In the rows, 128 means zero.
First come named moves, each a turn or a mirror, each shown by rows before and after it. For each pair of rows after them, which moves, in which order, take the first row to the second? The first pair is done for you.
G:
[114 125 156 137 138 105 119 121 116 135 146 124 153 134 135 103  92 110
 138 117 131 151 119 137 167 125 120 130 114 109 137 135 150 122 118 121
 128] -> [122 109 161 131 139 117 111 128 113 126 120 122 127 136 131 128 108 108
 162 116  98 136 130 154 157 120 136 122 104 104 124 130 141 135 116 116
 119]
[112 134 132 143 122 104 141 124 132 132 143 145 179 118 135  88 108 137
  96 122 153 146 112 106 101 116 121 154 124 119 117 132 105 108 131 110
 145] -> [128 103 151 125 120 124 116 144 125 110 108 134 121 116 122 145 142 141
 142 129  92 127 136 142  92 109 150 138 103 113  89 122  88 141 127  94
 127]
[122 114 112 135 117 116 150 124 165 126 117 148 161  85 139 118 126 159
 125 149 116 108 110 114  97 115 148 158 136 123 108 129  99 111 152  92
 134] -> [131 109 114 133 116 118 147 123 164 120 114 145 152  85 136 126 130 153
 134 148 111 106 111 122 100 116 152 155 133 121 106 129  95 120 152  85
 128]
[134 126 108 116 132 126 127 115 153 126 135 135 161 113 131 113 116 146
 130 138 128 121 112 140 102 119 134 160 130 133 114 132 119 115 134 108
 130] -> [134 116 111 117 134 128 123 119 150 119 127 134 149 108 126 130 124 149
 143 136 114 119 118 150  93 116 146 157 128 134 111 134 112 123 128 106
 125]
C:
[139 132 161 125 118 143 108 142 110 115 176 154 113 144 143 144 128  89
 123 119 117 115 110 140 138  88 106 105 135 113 134 141 143 110 112 140
 121] -> [144 123 154 132 108 144 120 132 126 110 175 160 137 115 157 130 136  94
 113 128 108 113  92 138 110  85 111 134 132 105 121 147 115 106 116 117
 125]
[110 111 162 147 111 130 113 139  64 145 119 134 103 152 105 156 105 113
 172  99 107 133 132 149 157  98 128 100 123 133 112 120 128 164 133 134
 121] -> [111  95 148 160  97 131 137 120  88 142 118 143 142 102 124 140 122 132
 159 114  91 130  99 141 103  95 137 153 110 119  78 131  82 156 147  98
 128]
[156 148  92 119 139 130 136 130 201 113 138 118 124  84 143 122 172 140
 115 179 125 105 105 108 125 163 143 157 145 111 140 121 122 119 142 125
 120] -> [149 156 103 112 149 137 115 144 179 116 141 109  85 124 127 144 156 125
 129 162 137 109 126 119 175 164 138 112 153 123 164 113 163 126 133 164
 117]
[136 123 113 143 133 118 134 120 130 140 115 131 157 103 133 110 136 153
 125 122 103 125 118 120  76 122 129 166 117 120 112 123  89 132 142 103
 134] -> [129 143 132 131 145 125 105 142  93 143 119 115  99 167 110 137 116 137
 140 101 119 129 151 129 148 133 113 103 127 139 156 114 151 142 133 154
 130]
Y:
[144 138 109 108 112 145 115 121 157  94 113 129 103 101 139 143 187 120
 133 137 110  92 120 119 109 141 147 156 131 120 117 117 122 139 119 110
 120] -> [141 125 127 113 112 146 105 133 135  95 104 129  81 119 127 161 180 122
 150 127  96  95 136 132 122 130 150 138 125 122 114 111 122 151 111 115
 120]
[126 112 139 141 106 134 112 143 104 129 122 129 108 149 118 110 103 135
 121 121  98 125 115 142 127 141 118 108 128 109 110 134 111 123 140 128
 134] -> [124 131 129 134 113 136 110 142 111 130 130 122 111 153 117 101 102 129
 113 122 111 127 113 129 140 149 112  99 141 110 130 136 131 118 138 143
 135]
[131 137 109 110 145 139 116 146 136 110 157 121 125 133 119 110 127 124
 109 146 126 114 114 126 170 143 123 118 165 115 126 120 129 116 119 136
 132] -> [136 130 107 116 141 138 125 138 146 110 150 129 144 115 129 101 133 133
 113 147 110 111  99 124 144 135 131 133 161 107 108 120 104 115 124 118
 133]
[ 47 104 136 161 115  96 172 116  44 154 170 171 169 149 105  80  49 129
 114  48 156 174 133 128 136 100 129 154 121 150 104 153 125 107 168 111
 139] -> [ 46 113 132 159 119  90 171 120  45 158 171 170 160 155 105  83  48 127
 112  46 163 180 135 124 149 100 120 152 129 154 111 149 142 110 169 122
 142]
Pairs:
Between the rows of a pair lie two moves.
[123 110 120 130 123 120 133 109 112 118 140 181  88 130  92 130 138 146
 131 130  67 109 173 154  87 117 115 133 141 158 126 177 134  81 131  65
 163] -> [124 141 111 120 131 120 126 113 116 121 160 172  76 153  89 131 127 138
 112 124  97 110 177 139 125 138 104 113 158 164 165 177 180  74 126  91
 166]
C Y
[107 126 149 142 132 118 125 147  87 142 144 111 127 180 107 130  87 111
 142 104 139 120 148 159 156 122  96  99 131 135 143 126 129 120 117 139
 119] -> [116 131 119 152 120 117 152 121 142 133 152 119 181 123 138  93 114 130
 106 133 145 113 108 132  91 136 102 162 130 116 125 138  86  99 131 100
 127]
Y Y
[126 100 169 135 129 143 112 139 117 124 115 115  85 120 155 193 156 111
 107 131  87 143 124 139 133 103 154 128 132  90  99  98  92 142 178 128
 141] -> [104 109 156 154 125 118 139 125 112 146 139 126 148 112 161 142 120 107
  78 120 119 162  98 119 126  92 128 154 139  92  99 110  77 118 181 125
 153]
G Y
[114 151  79 139 129 138 167 104 146 112 158 129 194 115 142  40 134 127
 109 151 153 127  95 113 112 164  76 181 116 134  95 154 124 133 140 134
 127] -> [131 126 122 109 145 165 108 146 102  92 120 102  65 179 101 130 155 114
 173 137 106 109 164 170 175 154  99  95 107 144 106 124 159 182 120 166
 100]
C G
[136 131 137 113 124 139 139 136 154 151 148 130 166 143 128 107 118 100
 108 125 143 120 121 129 138 114 113 142 131 136 138 137  97  94 146 131
 160] -> [150 126 143 100 133 151 116 151 145 140 131 118 115 165 113 149 134 101
 134 126 126 106 149 150 160 119 129 110 125 138 144 129 109 117 143 147
 147]
G Y
[109 169  71 124 131 127 130 146 131 121 118 104  95 127  88 126 128  93
 101 156 129 121 144  92 155 158  96 151 155 142 154  98 183 114 128 205
 164] -> [117 155  59 113 130 139 133 137 160 104 104 105  93  95  99 133 158 100
 100 178 113 103 132  91 120 163 114 176 148 133 141 102 160 119 128 186
 155]
G Y
[158 135 102  91 124 144 130 113 184  86 109 117  92 104 152 149 212 139
 121 168  81  89 132 146  94 160 162 134 119 127 126 116 106 137 118 112
 117] -> [139 183  93  96 139 124 137 117 166 113 155 115 114 158 144 111 158 117
  84 144 158 120 130 115 163 182 115  97 147 147 192 114 182 113 113 171
 132]
G C
[146 165  96 132 162 152 129 124 172 114 173 156 117  88 155 108 132 164
  76 130 178 179  89 139 138 148 132 110 166 146 131  94 146 145 137 172
 110] -> [158 134 111 121 160 166 109 137 174  94 137 153  78  77 145 154 168 174
 114 137 124 156 106 167 115 141 163 111 149 136  96  86 116 165 135 154
  97]
G C
[ 91 129 161 155 184 130 185 126  90 144  87 141 137 168 185 101 135 141
 126 162 130 129 104 135  73  90 119 135 121  93  72 152  69 141 114 102
 138] -> [ 81 154 169 151 196 126 171 134  66 151 101 130 108 220 170 106 111 122
 125 150 164 138 126 134 136 101  99  87 137 109 113 145 127 139 106 144
 138]
C G
[160  99 159 159 104  94 126 125 112 147 122 155 163 111 127 119  97 122
 118 144 155 133  86 130  80 154 128 136 102 104  86 132  87 116 142  96
 114] -> [159 142 140 143 120  95 117 125 120 145 149 138 139 143 126 110  94 105
  90 143 201 135  94 115 133 186 103 100 128 118 144 120 150 106 134 141
 115]
C Y
[120 119 121 113 108 146 148 147 108 128 119 139 131 135 102 135 123 118
 122 153 117 125 144 119 140 142 134 113 148 122 126 117 141  99 112 129
 145] -> [126 119 117 108 106 148 151 142 122 121 112 140 127 125 108 136 130 118
 123 161 112 118 141 120 128 145 138 117 145 118 124 122 132 103 111 122
 140]
Y G
[ 83 163 133 139 127 107 142 138  64 158 174 132 163 174 101 114  55 107
 137  79 183 178 144 119 181 120  93  79 132 161 165 141 162 121 118 180
 145] -> [125  91 150 113 117 155 110 146 105  99  94 128  74 110 106 206 163 132
 199 126  52 115 163 175  98 113 177 103  90 132  89 126  83 172 115 115
 105]
Y G
[152 109 144 156 137 113 118 136 135 128 120 126 143  95 128 124 139 139
 156 136 135 141 121 124  94 117 163 147 134 110 109 138 101 121 143  90
 148] -> [147  99 157 157 145 115 111 144 113 130 111 125 127 112 122 138 131 137
 170 125 123 145 133 135 104 104 162 128 126 109 109 127 105 126 137  97
 144]
Y C
[143  92 130 135 130 154 123 162 102 115 110 150 108 131 119 155 123 120
 135 138 105 149 151 109 157 116 132 131 106 121  98 132 106 139 106 148
 124] -> [146 130  98 124 139 152 136 144 142 111 141 147 129 118 136 121 132 116
  94 151 148 144 128  74 159 146 118 148 122 118 133 143 121 117 115 160
 131]
Y Y
[150 129 119 117 121 142 109 124 135 121 124 121 104 127 128 148 145 130
 139 123 122 116 134 127 134 148 137 130 130 129 136 123 144 134 130 138
 116] -> [150 141 112 122 120 138 119 119 149 124 133 122 125 124 136 131 144 129
 123 130 138 116 124 115 132 156 128 139 136 124 144 124 146 119 131 137
 120]
Y G
[134 137 121 117  97 139 130  99 153 112 123 110 132 120 158 108 165 132
 151 119 190 151 107 119 113 166 151 191  76 120 140 136  96 145 110 122
 142] -> [138 137 141 101 109 149 109 116 124 109 117 100  86 152 141 139 162 119
 173 102 186 145 133 131 150 166 149 149  80 127 160 124 126 159 100 149
 136]
G C
[157 135 136 119 154 151 118 139 129 127 138 136  83 150 112 114 119 119
 126 138 150 134 138 137 147 149 116  72 128 115 180 117 152 120 113 115
 119] -> [162 146 120 117 148 151 128 123 154 123 146 140 105 127 129  96 137 125
 105 155 160 130 121 123 132 159 116  95 135 112 183 127 145 110 117 113
 123]
Y C
[ 92 125 153 130 132 154 124 119 125 130  90 135  92 150 176 138 149 146
 112  96 131 147 121 106 146 139 112 139 108 136 132 123 126 139 111 146
 126] -> [ 94 115 155 130 128 155 127 122 122 133  85 139  96 137 179 138 152 149
 116  95 123 149 121 110 135 132 118 145 101 135 121 126 117 142 113 137
 127]
C Y
[135 146 111 131 129 127 129 139 139 134 141 136 136 132 131 118 115 134
 110 135 138 126 132 115 138 138 120 127 132 122 147 123 136 114 129 135
 128] -> [136 139 120 131 132 127 117 143 124 133 133 134 121 147 120 134 107 131
 120 128 130 125 141 125 149 131 121 113 127 127 146 120 138 120 128 143
 126]
Y C
[118 133 125 138 136 118 130 131 129 144 141 137 151 126 130 111  99 127
 110 117 124 151 130 109 137 109 113 133 129 145 140 137 124  97 129 128
 138] -> [127 133 135 119 138 133 110 142 122 127 132 125  99 145 121 142 117 120
 125 123 112 141 148 119 152 121 125 102 130 145 150 128 141 116 120 145
 123]
G Y
[142  74 148 105 133 111 129 107 133 114  67 169 118  94 162 185 112 139
 145 135  94 143 156 157  78 130 171 138  78 139  82 112 136 169 111  68
 107] -> [139 131 128  82 152 114 115 114 145 112 104 149  83 151 156 172 101 112
 109 135 163 148 165 132 164 177 136  84 117 157 167 101 229 162 102 142
 111]
C Y
[124 131 152 106 102 154 127 127 183 149 101 108 131 114 129 168 148 152
 123  64 124 123 104 176  81 114 138 149 141 131 128 121 110  90 162 122
  78] -> [115 122 162 117 103 146 129 132 163 160 101 112 147 123 124 163 125 148
 131  53 123 133 106 180  90  99 132 141 136 133 122 119 107  85 161 125
  85]
G Y
[123 110 137 113 111 128 112 148 131 124  91 142  91 136 130 168 141 130
 152 144  94 109 143 162 118 133 151 111 117 136 106 118 115 153 129 108
 121] -> [115 157 117 112 118 117 115 138 141 135 134 135 112 158 136 125 115 114
 106 145 158 121 131 130 165 161 112 102 142 145 159 124 172 132 131 148
 134]
Y G
[134 160 112  94 157 151 125 135 183  80 118 184 105  93 165 162 195 119
 133 148 104 105 135 104 113 153 176 134 146 105 163 123 127 127  95 184
  97] -> [129 148 128  96 155 154 111 142 160  84 109 179  84 109 154 181 191 116
 156 136  87 108 152 116 126 144 180 116 135 108 158 116 128 141  96 192
  95]
Y C
[115 126 154  78 148 106 140 106 148 148 119 121  74 119 144 150 158 115
 153 151  89  92 183 155 148 158 178 109  87 118 177 150 156 142  99 116
  85] -> [114 111 160  80 148 105 139 105 142 152 111 124  83 110 142 160 154 124
 159 148  73  94 183 162 134 149 183 119  81 114 166 147 141 147  99 106
  80]
C Y
[130 127 179 130 101 142 116 163  64 149 127 127 110 161 107 175 106  96
 156 113 117 101 156 176 141 139 140  85  72 107  99 118 155 143 125 139
 119] -> [140 155 153 108 114 151 104 155 108 135 136 115  86 158 114 173 139  90
 133 135 137  89 149 158 160 178 147  76  87 111 140 117 184 142 123 161
 111]
Y G
[136 147 131 123 133 138 132 117 113 135 112 121 116 120 117 118 100 113
 161 120 132 123 112 130 137 133 144 111 139 136 128 124 146 126 139 126
 140] -> [138 146 129 117 128 142 130 114 119 128 101 115 108 113 125 123 112 117
 161 128 125 111 111 126 127 133 150 115 138 134 121 121 142 129 138 123
 135]
Y G
[126 139 125 125 119 131 131 134 120 133 143 126 136 147 125 116 109 131
 120 127 137 139 128 123 134 126 116 113 132 135 133 128 150 124 132 145
 134] -> [132 120 126 128 110 140 130 132 133 127 122 131 135 119 129 127 132 140
 132 139 108 130 122 130 103 120 133 133 117 127 104 128 119 133 130 119
 125]
G C
[119 178  90  94 128 109 175  99 156 132 152 167 146 148 151 108 135 114
 105 137 135 133 101  71 153 155 118 186 125 132 158 121 173  92 125 121
 136] -> [113 153 129  92 139 118 143 132  93 137 121 161  79 202 111 159 113 104
 159 107 105 135 144 113 192 131 130 128 108 145 150 106 186 124 115 144
 130]
Y C
[127 118 154 137 129 117 111 144  82 132 118 106 117 171 103 133 105 129
 134 101 111 155 151 140 159 110 121 103 112 137 130 117 139 136 115 148
 144] -> [125 113 137 153 116 108 147 124 116 133 124 119 184 117 127  95 110 145
 110 115 119 154 114 118 104 106 122 162 106 118 111 135  96 124 126 108
 150]
G C
[109 206 112 131 116 164 196 133 162 144 167 125 173 105 122  78 115 155
  50 157 165 105 108  58  80 138  53 145 118 111 179 159 211 113 118 175
 114] -> [105 167 175 128 122 171 148 179  76 154 127 112  81 178  68 157  88 144
 124 118 119 112 175 118 140  98  61  65  98 131 164 139 237 156  97 204
 102]
Y C
[110 118 124 132 109 106 172 100 145 151 147 126 184 146 122  87  97 123
 135 110 117 107 100 118 162 159 108 147 111 103 147 134 160  77 126 122
 153] -> [127 102 139 106 121 129 135 114 140 126 122 109 107 169 109 144 133 114
 167 113  84  84 135 141 185 166 131 103 108 106 159 116 179 109 114 145
 134]
G Y
[ 86 127 168 156 181 162 186 113  64 115 160 119 152 108 136 106  83  75
 125 145 138 138 171 122 135 123 137 113 164 128 156  73 153 119  86 141
 146] -> [ 98  98 172 152 174 174 184 112  76  96 133 118 134  75 134 133 118  90
 149 161  90 121 175 142  94 117 168 127 146 115 122  75 113 137  90 108
 138]
C G
[114 139 108 159 121 121 124 166 109 131 140 102 118 135 104 136 123 113
 111 113 156 133 155 127 107 147 116  99 137 103 178 122 164 100 141 117
 145] -> [126 116 105 161 111 128 131 159 127 122 124 109 123 100 111 144 141 125
 114 128 125 123 143 132  64 136 135 134 127  91 142 129 119 107 150  84
 136]
G C
[144  84 123 149 122 150 145 139 100 118 117 121 127 122 135 171 119 136
 123  91  63 146  97 107 158  39 127 172  99 115  83 134  88 114 126 103
 168] -> [131 104 125 158 129 138 147 143  79 135 135 119 138 145 124 157  89 127
 115  74  87 167  97  98 188  44 103 155 110 122 102 132 118 104 124 127
 174]
G Y
[118 115 147 153 130 114 137 135 112 149 132 147 204 117 117  97  99 142
 126 112 112 169 117 147  91  83 129 157 105 107 109 138 107 124 133  97
 150] -> [117 108 160 153 139 114 129 147  92 153 125 148 190 136 108 115  88 141
 141 101 105 172 127 156 109  72 128 138 105 113 107 135 116 130 129 108
 152]
Y C
[120 123 152 162 107 129  75 148  42 167 145 130 101 168 104 136  35 113
 170  77 140 154 140 163 164  81  75  50 135 167 134 103 175 127 100 123
 135] -> [155 109 141 120 113 167  46 149 100 113 105 114  22 137 112 196 131 126
 190 126  84 104 155 176 136 106 130  53 123 151 124  92 160 157  97 105
 108]
Y G
[119 147 121 112 133 154 110 129 142 118 125 112  91 126 124 143 133 122
 120 151 150 110 134 132 169 148 135 111 133 141 142 109 151 128 132 146
 117] -> [123 115 131 119 126 149 117 126 130 118 104 122 108  96 126 153 137 139
 143 151 112 109 128 147 122 122 152 140 111 134  93 116 101 135 140 105
 112]
C Y
[132 182 105 124 139 130 161 113 148 128 160 136 162 115 142  89 124 137
  85 128 148 156 105 108 132 149 107 133 139 117 169 113 139 110 106 143
 132] -> [124 118 160 137 136 135 142 137  82 137 110 141 130 124 113 143 114 143
 162  99  73 154 135 165 110  93 134 119 102 120 104 109  93 140 103 113
 124]
Y Y
